In the rows, zero is written as 128.
Each row of A is roughly a mix of the hidden directions of one of a few groups; one row fits no group.
A (104 x 16):
[[172 165 144 157 145 116 116 105  98 145 126 127 114 103 151 108]
 [139 103  98 142 101 112 129  74 122 127 119  97 123 157 157 121]
 [131  93 113 134 121 158 135 139 133 149 145  94 134 184 118 155]
 [119  77 122 116 141 136 109 106 139 162 137  81 117 158 129 124]
 [135 148 165 129 166 145 120 165 135 163 147 142 118 106  93 131]
 [ 96 120 123  98 171 133 129 157 104 104 116 150 166 110 145 121]
 [105 142 139 111 143 127 135 110 161 118 122 176 168 134 166 113]
 [134 140 135 153 154 150 134 114 118 115  82 124 147 107 135 183]
 [135 117 132 136 157 129 144  78 102 133 110 151 175 138 150 148]
 [125 145 128 134  85  93 140 114 109  87 138 165 122 100 119 107]
 [149 157 124 115 118  84 135  93 128 134 122 166 133 117 150  87]
 [130 132 121 111  73  99 119 114 127  97 143 133 114 135 154  83]
 [181 150 152 114 111 119 142 112  99 147 113 153 142 132 105 158]
 [155 160 139 146 118 129 131 135 164 162 117 121  93 116  89 154]
 [ 92 102  97 150 150 115 126 106 132 121 152 120 129 135 161  82]
 [136 150 121 123  73  99 126 125 130  99 146 144 112 128 148  83]
 [133 150 139 133 171 127 126 113 101 115  89 147 152  86 151 141]
 [122 173 143 148 109 123 139 157 144 104 153 173 122 105 121 109]
 [168 160  93 118  96 104 139 132 104 111  95 124 128 135 156 122]
 [131 167 154 144 117 118 140 130 113  95 133 182 139  91 122 126]
 [ 96 104 135 122 142 127 129 132 159 146 123 124 108 103  68 155]
 [ 92 139 117 121 135 114 107 139 153  96 115 123 109  89 157  89]
 [121 137  95 148 138 120 162 158 120 121 107 140 126 104  80 163]
 [134 105 161  99 127 138  95  88 120 129 129 113 143 147 174 112]
 [128 145 155 107 114 159 119 176 153 118 109 121 119 117 103 168]
 [130 115 148 145 163 144 121 148 101 150 139 112 110 101  78 153]
 [147 156 162 185 144 162 120 110 130 131 130 120 126 120 149 152]
 [151 138 120 149 102 118 132 101 167 158 109 106  91 132 102 151]
 [125 127 123 121 132 136 128 146  74  84 135 139 162 132 168 112]
 [143 164 146 125 140 146 128 179  89 103 138 152 149 117 144 122]
 [146 141 161 136 160 120 113  88 116 152 144 149 140 121 163  93]
 [103 112  87 148 101  94 150  91 132  95 107 132 122 114 121 132]
 [ 87  85 145 116 161 159 112 135 158 145 141 109 133 139 115 141]
 [169 152 147 149 151 116 122  78 106 152 108 133 130 110 149 127]
 [165 131 143 154 140 135 129  72 123 161 108 116 134 141 138 158]
 [149 149 130 152 156 128 151 124  94 131 100 150 146 100 105 169]
 [169 179 143 147 106 110 134 116 106 117 132 161 128 114 149 108]
 [116 127 105 118 141 139 126 199  97 109 149 116 128 128 131 105]
 [ 93 108 100 104 100 114 138 114 134  80 111 140 152 138 156 120]
 [128 129 145 121 132 159 147 130 164 149 129 151 165 170 125 166]
 [119 104  92 161 155 138 140 101 153 157 118  97 132 159 141 143]
 [ 92 139 134 124 150 159 134 184 165 117 128 143 140 120 114 147]
 [154 110 114 153 147 132 148  86 106 160 115 118 148 157 125 162]
 [102 131  86 121 123 128 151 182 146 106 108 129 126 120  99 149]
 [ 79 110 110 139 139 143 109 159 156 105 138  94 105 117 139 110]
 [ 82  99 108 131 124 118 148 144 135 107 131 137 120 105  74 145]
 [109 139 161 109 169 144 121 174 131 137 149 158 139 105 108 120]
 [ 93 120 143 118 134 150 136 139 163 121 160 163 165 160 145 119]
 [162 159 136 185 126 153 126 129 118 130 119 100 107 119 131 161]
 [154 109 114 156 128 130 123 103  67 123 134  93 129 144 153 126]
 [131 149 138 140 123 111 148 118  93  95 112 171 144  88 109 148]
 [123  91 135 102 152 137 121  98  98 124  90 112 157 127 136 163]
 [156 160 152 103 122 103 133 103 109 122 105 174 151 106 139 124]
 [167 124 137 157 150 149 126 101 107 167 135 102 135 161 146 143]
 [150 135 145 145  98  98 121  83 110 130 160 141 109 124 135  88]
 [140 133 138 119 136 103 133  67 133 137  82 148 141 104 130 148]
 [119 111 164 136 147 149 121  85 151 152 153 142 154 158 151 126]
 [140 118  95 137 100 140 135 173 120 130 141  86 103 156 104 141]
 [132 161  88 148 105 113 151 175 149 125 138 134 101 127 106 115]
 [129 113 123 139 174 143 142 127 109 148  99 121 144 117  98 180]
 [118 112  92  99 118 120 131 188 107 120 148 113 118 143 114 102]
 [107 110 124 136 119 142 107 173 115 107 146  86  91 110 106 123]
 [138 136 112 126 106 115 121 171 115 130 169 114  95 135 122  80]
 [161 129 119 138 136  96 143  72  88 145 120 147 146 132 140 119]
 [ 82 113 138 124 131 162 110 178 149  98 142 108 119 119 124 133]
 [ 89  98 112 147 144 151 110 156 128 107 134  79 105 116 126 131]
 [141 123 159 142 175 144 114 139 111 175 156 119 115 117 101 126]
 [141 165 155 168 118 129 125  93 147 118 103 136 113  91 130 153]
 [146 157 118 128  90 112 135 106 189 145 110 132 110 144 135 127]
 [131 149 102 128 124  85 118 110 139 125 112 124  98  97 151  80]
 [118 131 155 107 155 108 117  92 129 137 138 167 150 113 154  87]
 [139 178 142 117 112 127 135 154 185 139 118 158 118 120 114 133]
 [ 97  77 149  93 131 132 109  91 114 107 115 120 150 127 138 138]
 [171 160 122 143 100 118 129  98 157 154 123 119 113 156 157 115]
 [ 95 103 137  83 153 115 127 110 134 128 132 165 165 130 142 103]
 [117  99 119 132 139 136 127 137  58  89 132 116 149 123 140 132]
 [167 161 152 152 147 148 124 165  94 145 139 124 116 111 110 143]
 [159 118 101 143 100 134 133 146 118 151 140  83 100 165 108 140]
 [158 147 128 123 133 105 148  78 128 151 112 167 159 142 147 125]
 [100 143 144  94 137 125 128 145 188 138 134 168 138 124 126 108]
 [ 90 109 109  86 116 110 142 133 147 100  94 147 143 112 105 146]
 [ 82 111 149 118 141 144 121 140 120  90 157 156 160 125 150 107]
 [ 96 115 140 122 116 163 119 183 155 116 159 114 117 142 109 134]
 [151 118 116 144 137 133 155  93 136 170 130 134 153 176 125 153]
 [110 127 124 124 102 123 111 173 136 113 164 112  88 119 113  90]
 [135 112 122 145 159 143 147  87 123 147 106 129 166 153 140 167]
 [124 141 166 118 175 145 117 163 133 159 156 150 131 113 110 115]
 [155 108 108 105 137 129 120 105 102 142  87  90 141 151 155 146]
 [119 142 157 105 166 139 117 154 133 144 159 161 150 129 148  91]
 [ 98 110 156 103 138 120 124  85 159 135 140 166 155 135 141 110]
 [123 134 130 139  72 117 134 110 176 120 121 126  96 123  97 147]
 [ 90 119  93 122  98 109 147 161 143  93 130 137 115 114  94 127]
 [123  93 128 119 145 146 106 119 151 168 144  84 116 164 139 118]
 [176 129 121 139 127 108 149  84  97 164 121 137 140 149 119 142]
 [ 89  96 105 143 132 123 141 145 151 138 150 118 104 124  74 133]
 [127 119 132 135 160 123 127  88  83 108  97 136 157 101 153 141]
 [119  95  92 139  93 111 136  85 128 110 103  97 117 138 126 147]
 [166 142 148 160 150 144 121 143  95 160 139 106 105 115 101 146]
 [ 96  94  97 143 132 115 149 137 132 132 133 120 110 115  68 146]
 [163 168 153 146 106 108 128 101 104 117 141 161 128 114 148 103]
 [ 79 102 140 121 123 157 135 132 171 108 131 141 152 144 121 159]
 [134 135 164 132 163 127 119  75 127 146 126 156 154 120 160 117]
 [ 94 136 153 109 132 111 126 101 157 106 114 174 144  92 134 119]
 [ 99  93 120 143 129 130 129 133 110 121 189 129 132 153 131  90]]

In each list below, four rows fit none of the groups, and each other row fits one group, some only roughly. Which are they? Name them in the order they come.
    z_231: [164 156 130 128 137 125 142 119  84 116  87 148 157 113 140 158]
    z_549: [108 109 146 127 171 157 145 131 135 147 133 152 168 143 109 165]
    z_897: [159 153 155 158 102 111 119  79 144 148 140 132  99 120 129 114]
    z_805: [113 132 146 130 123 135 144  92 144 107 125 175 176 143 157 139]
    z_709: [ 94  85 118 149 127 142 119 126 135 120 128  83 102 118  96 156]
    z_692: [138 143 140 151 156 112 106 106 102 135 147 126 111  98 157  79]
    z_84: [133 117 141 163 143 173 132 114 136 138 121 107 146 156 135 180]
    z_299: [176 166 126 138 156 148 124 142 121 157 102 110 134 140 160 141]
    z_4: [143 117 158 114 156 157  99 108 134 160 130 102 140 156 168 125]
    z_234: [115 166 157 135 130 149 121 166 165 118 160 158 129 124 142 105]
    z_323: [155 169 144  99  90 106 130 147 152 137 137 161 113 126 116 104]

z_549; z_805; z_709; z_692
    z_587: [130  98  95 142 103 118 132  95  88  96 115  99 133 144 152 132]
    z_619: [145 177 174 136 139 150 119 140 135 124 140 161 145 120 161 118]
    z_969: [151 178 136 134 116 134 125 140 112  90  94 138 136 103 165 137]
    z_815: [105  90 129 118 125 171 124 162 125 114 137  97 140 159 121 161]
    z_143: [178 141 124 132 113 129 146 121 133 172 115 121 122 157  99 165]
    z_644: [157 122 116 170 140 140 136  87 116 152 110  98 129 148 139 162]
    z_440: [151 147 169 156 142 129 117  69 135 150 131 143 132 120 152 124]
    z_792: [122  96 137 126 165 134 113 112  86 139 160 121 147 143 158  94]
    z_729: [134 148 134 121 123 101 110 129  92  95 110 130 108  71 134 105]
    z_975: [146 121  89 154 138  95 140  78 124 160 125 117 120 143 144 105]
    z_307: [ 89 141 130 129 132 131 145 166 142  93 126 165 137  94  98 142]
    z_963: [ 97 103 160 125 164 158 125 151 101 117 155 146 156 120 110 141]
    z_7: [134 144 121 126 149 107 139  77 140 134  91 156 157 122 165 124]

z_969; z_815; z_644; z_963
    z_748: [104  91 118  78 118 134 113 124 127 100  98 106 148 142 157 135]
    z_992: [126  86 135 130 154 154 114 114 126 164 155  94 134 170 138 127]
    z_404: [144 127 168 115 175 158 107 128 139 178 130 118 137 138 132 139]
    z_78: [157 167 123 159 127 121 130 128 108 115  87 118 109  86 124 153]
    z_17: [153 179 157 135 141 144 130 175 131 139 132 153 123 105 109 139]
    z_838: [103 133 177 118 137 157 105 142 163 128 164 147 137 134 146 108]
    z_228: [158 174 154 136 149 146 125 177 101 134 144 147 131 114 129 123]
    z_691: [ 78 112 119 115 109 143 138 159 163  91 121 134 135 126 106 155]
    z_863: [106 103 102 160 111 137 119 142 103  91 153  89 109 134 143 111]
    z_82: [141 147 138 114 123 128 129 115 101 100 121 157 169 139 184 112]
    z_915: [ 81 121 129  92 138 119 133 135 146  94 104 163 154  99 127 131]
    z_624: [133 150 127 110 113  80 128  97 136 120  99 157 115  85 123 108]

z_992; z_404; z_863; z_82
    z_79: [173 154 119 136 127  94 153 101 121 171 129 157 127 134 110 120]
    z_3: [119 135 158 110 137 142 141 116 138 119 130 182 181 145 148 138]
    z_432: [104 101 119 135 109 160 140 142 155 118 122 107 134 156 105 180]
    z_776: [ 99 104 119 115 104 104 141 110 103  81 110 147 137  99 105 142]
    z_801: [130 105 103 136 111 127 126  86 165 146 108  88 115 160 143 141]
    z_918: [ 87 101 128 141 148 127 118 117  95  88 148 132 144 110 156  99]
    z_972: [166 156 132 128 113 115 128 160 112 147 124 120  90 104  82 136]
    z_163: [134 112 100 137 106 121 131 103  85  91 120 111 145 147 172 120]
    z_66: [108  68 130 121 149 125 122  89 117 151 127 105 127 130  98 146]
    z_267: [156 174 110 132  98 120 128 152 154 129 136 127 110 147 159  92]
    z_448: [140  93 148 135 109 124 118  60 103 128 119 109 129 134 128 151]

z_79; z_801; z_972; z_448
    z_553: [179 137  89 134 117 108 137 113 104 152 101  97 116 148 139 131]
    z_713: [123 149 120 124 129  99 135  95 158 132 132 165 141 133 166  83]
    z_255: [108 111 148 113 136 126 133 108  97  92 101 154 158  95 117 159]
    z_430: [117 126 112 130  96 122 143 129 156 113  93 119 109 111  85 174]
    z_285: [126 121  97 129  81 111 138  99 163 115  91 108 111 137 123 152]
    z_190: [143 139  91 112  90  94 149 163 107 117 131 138 110 124  94 115]
    z_867: [146 110  82 108  95  96 138 115  95 115  97 105 122 138 127 131]
    z_845: [109 143 112 132 120 141 129 182 179 135 154 121 106 144 122 109]
    z_926: [135 144 123 128 118  99 144  96 149 145 152 170 143 151 149  87]
    z_807: [132 146 184 149 140 134 127  98 112 121 141 171 145  99 123 137]
    z_382: [156 127 107 141 108 126 157 140 118 149 122 121 118 143  74 171]
    z_735: [145 161 164 108 168 153 117 155 142 157 130 149 150 131 148 124]
    z_876: [146 146 133 123 144 127 102 166  88 122 117  99  98  85 124 117]

z_190; z_382; z_735; z_876
    z_365: [172 150 136 151 141 143 121 142  71 130 144 118 135 138 160 117]
    z_668: [141 141 172 147 137 131 117  70 152 153 139 148 135 131 151 119]
    z_466: [133 162 140 100  93 101 114 149 141 110 133 146 102  99 128  89]
    z_705: [126  99 130 153 150 155 124 115  92 128 159 110 153 164 162 123]
    z_141: [ 91 115 143 124 125 136 137  96 191 132 127 155 149 143 126 144]
    z_833: [115 163 119 123 126 152 133 197 166 113 127 135 128 131 132 130]
    z_254: [144 153  97 152  90  97 143 139 137 131 153 132  92 130 114  94]
    z_579: [159 108 126 113 147 109 125  78 106 174 126 121 139 153 141 114]
    z_649: [103  89  96 160 148 119 121 112 100 120 144  90 111 122 137 103]
    z_303: [112 133 136 166 161 148 143 155 149 153 153 139 120 118  83 148]
    z_582: [136  96 134 142 144 150 117 132  68 127 163 103 140 152 143 120]
    z_612: [151 113 139 111 127 127 118  76 142 164 127 119 142 169 160 121]
    z_495: [115 132 165 157 158 164 126  99 144 124 118 141 158 124 150 163]
    z_841: [135 133 174 111 118 125 110  89 104 105 132 155 152 118 164 112]

z_705; z_141; z_582; z_612
    z_526: [ 94 126 146 120 168 127 119 129 106  95 114 152 149  78 137 124]
    z_220: [133 139 111 109 151 113 123 172  79 118 140 135 132 111 142  85]
    z_543: [109  72 117 140 144 121 122  86 123 151 131  93 112 130 103 138]
    z_591: [141  89 131 116 124 123 105  82 119 154 137  90 120 158 150 110]
    z_91: [118  96 132 112  99 125 103 106 166 146 137  88  93 146 120 119]
    z_580: [137 121 115 187 153 151 129 127 103 133 123  85 112 121 122 157]
    z_557: [147 138 125 117 114  82 128 108  92 128 146 153 119 110 130  77]
    z_890: [148 102 111 111 103 111 111  96 123 146 133  89 110 162 151 100]
    z_420: [128 112 106 141  95 134 120 120  97  82 104  85 119 128 150 146]
    z_62: [172 128 133 136 124 133 132 120  84 141 100 105 121 122 101 175]

z_526; z_91; z_580; z_420
    z_221: [113 148 104 123 111  91 153 140 133 101 110 165 123  89  98 125]
    z_558: [175 128 111 143 118 107 133 106  93 155 110 100 102 123 102 144]
    z_113: [141 127 164  89 158 149 113 134  96 130 123 143 170 137 157 130]
    z_899: [101 105 154 107 178 134 111 131 138 159 161 141 139 127 127  97]
    z_324: [152 167 146  99 103  98 132 127 132 129 137 177 131 120 133  93]
    z_138: [149 123 126 160 126 132 130 123 116 148 116  94  93 113  82 168]
    z_457: [115 152 126 127 122 116 135 134 129  87  83 145 126  75 117 151]
    z_242: [112 113  85  91  89 110 131 143 130  89 101 113 128 137 141 121]
    z_52: [134 159 141 132 134 109 129  95 130 110  81 153 131  78 135 143]
    z_480: [ 88  93 137 133 116 130 105 139 110  92 157 106 103 103 116 108]
    z_110: [145 141 143 152 134 130 153 102  90 112 116 166 164 118 123 164]

z_221; z_113; z_480; z_110
    z_393: [ 98 123 114 109  91 111 136 128 133  81 143 157 145 138 153  96]
    z_962: [152 119  97 124 134 149 140 144 122 147  97  92 139 165 128 172]
    z_574: [147 139 152 118 146 142 141 109 115 133  92 156 168 125 127 177]
    z_996: [108 155 128 151 112 116 150 155 140 103 149 170 118  97  93 122]
    z_686: [134  92 140 151 160 134 114 102  99 163 145  93 109 123 103 135]
    z_997: [110  77  82 123 125 110 140 116 117 133 113  95 118 137  96 144]
    z_556: [115 132 158 117 155 137 123 159 151 156 140 142 114 102  75 139]
    z_384: [134 120 132  93 153 152 116 129 115 123  83 111 162 138 164 156]
    z_777: [138 123  97 145 138 112 153  82 153 165 127 137 144 167 144 123]
    z_900: [150 168 141 103 105  93 120 127 117 111 111 156 117  90 135 100]
    z_441: [147 162  96 145  94  93 156 139 108 104 119 151 116 108 111 123]
    z_646: [133 114 127 138 141 164 138 133 143 148 105 104 138 151 108 191]
    z_819: [119 134 174 139 174 131 101 110 113 135 140 141 126  83 136 108]
    z_203: [121 109 101 129 101 116 148  82 123 100 110 138 160 156 158 137]
    z_364: [112  71 143 114 133 127 104  79 123 145 143  99 123 143 130 118]

z_393; z_962; z_819; z_203
    z_76: [105 146 143 107 142 149 121 170 164 123 151 151 146 141 157  99]
    z_274: [138 108 109 148 131  97 128 100  69 126 151 120 119 121 132  92]
    z_320: [146 130 121 134 124  88 122 101  77 120 139 132 113 101 136  85]
    z_667: [ 92 128 163 126 119 133 120 113 176 120 164 162 134 131 138 102]
    z_532: [121 133 130 166 167 142 145 148 138 160 142 135 119 114  80 154]
    z_72: [165 181 115 140 135 121 150 145 104 120  98 155 145 113 140 142]
    z_998: [161 148 138 154 173 140 116 128  82 145 134 119 136 122 162 113]
    z_65: [141 127  90 150 131 133 130 129 158 157 104  77  98 143 122 148]
    z_693: [121 157 152 118 111 152 139 163 171 117 118 156 137 125 106 165]
    z_131: [132 107 141 110  88 111 116  71 141 130 141 129 130 157 152 103]
    z_161: [122 137 122 172 127 110 151 131 129 139 158 150 103 104  74 126]
    z_218: [167 136 126 151 134 118 122  89 132 174 145 112 114 153 150 101]
    z_888: [117  95 133 143 128 168 133 155 121 136 157 104 131 162  99 162]
    z_880: [128 107 151 101 152 159 100 112 136 141 113 102 150 154 172 136]
    z_630: [109  97 141 140 138 155 118 141 157 160 168 102 111 154 101 133]

z_76; z_693; z_131; z_630
    z_224: [ 97  94 126 103  88 104 112 111 134  99 149 122 112 128 131  90]
    z_516: [141 144 118 140  77  89 126 112 118 106 140 130  92 109 124  94]
    z_818: [135 106 115 112  90 104 110  98 132 132 144 101 105 152 149  86]
    z_661: [135 110 117 139  73 120 123  97 154 132 143  98  99 162 128 122]
    z_739: [118 146 131 117  88  90 123 122 155 113 137 149  96  98 112  93]
    z_392: [163 134 100 126 128 119 125 116  80 116  86  99 134 128 161 137]
    z_269: [133 152 127 121 165 113 116 151  86 114 120 139 130  84 149  95]
    z_421: [119 117  73 137  96  99 145 144 139 127 137 109  94 136  99 112]
    z_116: [ 91  96 175 106 147 155 103 108 134 111 130 133 154 123 145 138]
    z_830: [166 117 135 146 119 126 124  77 128 172 140 105 117 163 134 129]
    z_799: [ 90 114 111 106 113 126 142 156 114  72 111 146 148 111 116 144]
    z_410: [ 83 107 142 107 124 147 125 153 138  88 112 133 137 104 102 163]
    z_752: [130 131 145 114 127 113 142 101 112 126 153 184 169 144 147 102]
    z_656: [145 124 105 152 166 139 143 142 130 177 120 103 118 138  96 158]

z_516; z_661; z_392; z_410
    z_687: [130  90 121 157 138 154 144 117 108 146 146 108 142 167 107 166]
    z_289: [144 140 150 107 117 124 149 116 137 146 150 183 165 163 128 125]
    z_990: [136  95 123 146 144 120 120  76 134 174 136  96 110 143 122 124]
    z_881: [159 133 139 143 177 135 123  98  88 155 116 125 151 127 156 132]
    z_196: [114 118 116 133 175 162 130 165  94 113 122 116 161 134 151 143]
    z_626: [116 121 163 111 128 161 117 168  98  95 127 129 140 110 110 161]
    z_2: [136 168 146  96 126 125 139 166 145 131 138 181 150 130 129 112]
    z_227: [142 164 128  88 127  95 114 141 136 131 117 147 117 103 148  79]
    z_31: [140 133  75 152 114  99 159 141 117 134 119 121 104 122  86 138]
    z_89: [100 116 158 117 143 172 116 168 121  97 125 124 148 118 125 161]
    z_387: [140  98 134 130 158 132 140  79 117 168 123 133 157 156 124 153]
    z_955: [130 154 111 126 105 113 126 179 142 122 134 119  84 102  99 109]
    z_408: [167 126 123 155 161 148 125 123  84 157 126  96 134 147 143 144]
    z_737: [145 153 109 128 121 130 136 128 187 156  89 113 113 140 125 154]

z_2; z_227; z_387; z_955
    z_401: [150 112 130 168 128 157 115 123  99 135 136  73 109 144 133 151]
    z_297: [133 166 150 108 141 138 125 164 128 121 144 169 155 131 160  99]
    z_608: [104 130 111 122 126 126 151 153 113  86  96 149 146  98 103 164]
    z_237: [116 150 171 148 131 124 115  86 160 124 142 160 128 105 150 107]
    z_534: [143 155 138 113 150 133 111 142 175 175 137 126 118 144 150  96]
    z_635: [153 135 116 154  64 109 137 117 118 115 139 115  93 133 104 132]
    z_18: [109 161 157 140 142 145 139 161 143 107 134 174 143  97 113 142]
    z_720: [110 154 145 101 125 139 131 140 191 125 116 163 150 136 146 130]
    z_326: [126 159 125 140  83 111 125 150 152 102 130 129  84  97 109 116]
    z_14: [159 150 177 153 143 129 123  89 102 142 142 157 139 114 137 127]
    z_977: [114 115  94 126  95 114 121 120 132  98 139 109 123 152 172  87]
    z_446: [160 143 126 129 128 136 147 111 159 168  95 129 138 153 116 174]

z_401; z_534; z_635; z_977
